One turn or mirror swaps these rows in pairs. Which row does each one swap with?
Bip: [  3 -11  -1   0  -1  10  17  -6  -6  10   6  -9 -11   6 -10 -15   5   3]
Lum: [-14   2 -11  -2  -6  -4  -2  12   3  -7  13  -1  -1  -2  12  -7 -18  -3]
vusez: [ -1   6 -10   2  -9  11  14  21  -9 -10  12   3   2   1  -7  10  -9 -10]
Pudu: [ -4  -8   4  11  -1  -1  -5  11   8   3 -15  -2  -4  12  -7 -12  15 -11]
dunuv: [  5   6   2  19  11  -1  -3   7  -2   0  -9  17   4  10 -19   7  11 -11]
mut: [  4 -11   0   6  -6  -5  -4  13   6  -4  -6  -4  -4  17  -8  -9  17  -9]
zavav: [ -1  -4  -7   2  -3  -6  10  -9   0   5  11   0 -14  -1  -7 -24   2   3]
Kupe: [  7  11   6  14  12   6 -12   2   6  20   8   4   5  -6 -13   8 -11  -5]
tadev: [ -2 -12  11   7   7  -5 -17  -1 -11   3  -8   1  19   9  -2  14  -3   1]
tedu: [ 11 -12   6   4  -2  13  12  -2 -16  11   0 -16  -5   8 -14  -3   5   2]
Tosek: [ -6   1   0   3  -6 -15   9   8 -20 -15  16   5   1   5  -2   4  -9   9]
bilov: [ -6  -4  -1  -1  -4  -5  12  -1 -25 -11  10  12   3  -7   3   6 -15  10]
perit: [ 15 -12 -15   3  -8  -4  12  -1  -2   3  19   8  -1  -5 -11   4  -3  -1]
buze: [-15  -8 -11   5   3  14  -2  -7  -1   6 -15  19   4  -7  -6  -8   2  -8]
mudat: [ -5  -4  -8   0   0  -5  12  -7  -4   7  12   3 -15   3  -8 -23   2   4]
naboz: [-13   1  -9   0  -4  -7   0  12   3  -8  11   1  -4  -8  14  -3 -14  -4]
kod: [ -7   1  -4  -1   0 -13 -20   3  10   4   0   2   6  -6  13  -1  -8  -3]
falil: [  8 -11   9   5   9   9  -8   2 -11  10 -11   1  13  11  -6  22   2   1]
bepon: [  4  -6  13   6   7  -4 -20   3  -8   5  -9   0  15   6   2  16  -1  -3]
zodo: [ -4   9   9   8   1  -9   6  15 -21 -11  11  -7  -6  12   1  -3  -3   7]
tudos: [ 13   6   2  12  14   7  -9  -1   7  19   7   3   7  -5 -10   9 -10  -8]
zimo: [ -6  -7  -9  -2   0   8  15  -4 -17  -3  -2  19   4 -10  -5   8 -15  10]
Fimev: [ -4  -2  -4   7   3  -9   3  -9   1   5   9  12 -11   0  -8 -23   3   3]
bepo: [-12  -8  -4   7   1  18   4  -3   1   8 -16  18   1  -3  -5  -8   7  -8]
Gemo: [-15  -3  -9   0   0  -9 -10  10   7  -2   8   7   1  -8  13  -6 -12  -4]
piv: [  6 -11  10   8   9  10  -5  -2 -12  10 -12  -2  14   9  -7  22   2  -4]
Danup: [ 11 -12  10  12   6   7 -11  -4 -13   8 -14   1  16   8  -7  14   0  -2]
zopid: [  1  -3   6   9   7 -16 -23   7   2   4  -1   3  14   3   2   9  -4  -3]
dat: [ 10 -13   4   0  -2  15  16  -4 -11  12   1 -10  -3   5 -14  -8   6   2]
rulo: [  5   5  -7   8  -8  13  10  19 -11  -9   1   7   7   3 -10  18  -5 -12]
ladus: [  0   5  -9   7  -8  13  19  17  -8 -12   8   9   0   0  -8  12  -8 -11]
nena: [ -4   6  -9   2  -9   8   8  19  -7 -11  13   4   2  -4   2   6 -15 -13]
Kire: [ -7 -11 -15   2  -2  11  12  -8 -15  -2  -5  21   7 -12  -5   1  -9   0]
lolup: [-12  -8  -4   7   3  12  -2   2   7   5 -20  10  -1   3  -5 -14   9  -9]
Dudi: [ -1  -8   0   7  -6  -1  -4  11   4  -6 -10  -3  -3  17  -6  -8  16 -14]
mig: [ 11   8  -2  11  10   5  -5  -3  -1  17  11  10   8 -10 -12   9 -15  -4]
Vuben: [-10 -11  -2   3  -3  -6  10  -4 -25  -8   9   9   7  -2  -1   8 -15  12]
gok: [ -8 -12  -9   3   2   5  16  -8 -20   0   2  17   6 -11  -4   9 -11   5]
vasot: [  8 -10   3   0   3  11  17  -6 -14  12   2 -11  -2   9 -16  -6   7   3]
Pom: [  0  -4  -6   6   3  -9   8 -10  -1   6  11   7 -12  -1  -8 -24   0   3]
damim: [ 12 -10   9   9   5  14  -1  -4 -15  12  -8  -7   9  11 -13  12   5  -3]
bame: [ -2  -6   0  11  -2   2  -6  10   6   0 -12  -1  -4  14  -4 -13  19 -13]
palok: [ -4  15  17  13  12  -3 -11  11  -5   1   6 -14  -4  10   0   0  -3  -2]
pega: [ -2   8  14  10   2 -11   2  12 -13 -12  14  -9  -7  12   2  -1  -7   8]
Nodiv: [ -6  14  16  16   7  -4 -12  11  -4   0   5 -12  -4  12  -2  -3  -9   0]
Vuto: [-10   2  -4  -1   4 -13 -17   8   7  -4   3   4   5   0  13  -1 -11  -6]
nubil: [ -1 -10  -9  -1  -5   7  13  -9 -21  -6   2  17   7  -6  -3   6 -10   4]
gim: [ -4   8  18  12   4  -8  -3  12 -11  -5   8 -15  -8  14  -3  -1  -1   2]
Sokin: [-13 -10  -9   8  -3  13   2  -2   4   8 -18  16   4  -5  -4  -8   5  -6]
gurov: [  7  15  13  14  11   5 -13   4   2  13  10  -3   5   0  -5   6 -13  -7]

gurov swaps with nena
dunuv swaps with perit
zopid swaps with Tosek
rulo swaps with mig
Bip swaps with lolup
Gemo swaps with gim
Kire swaps with damim

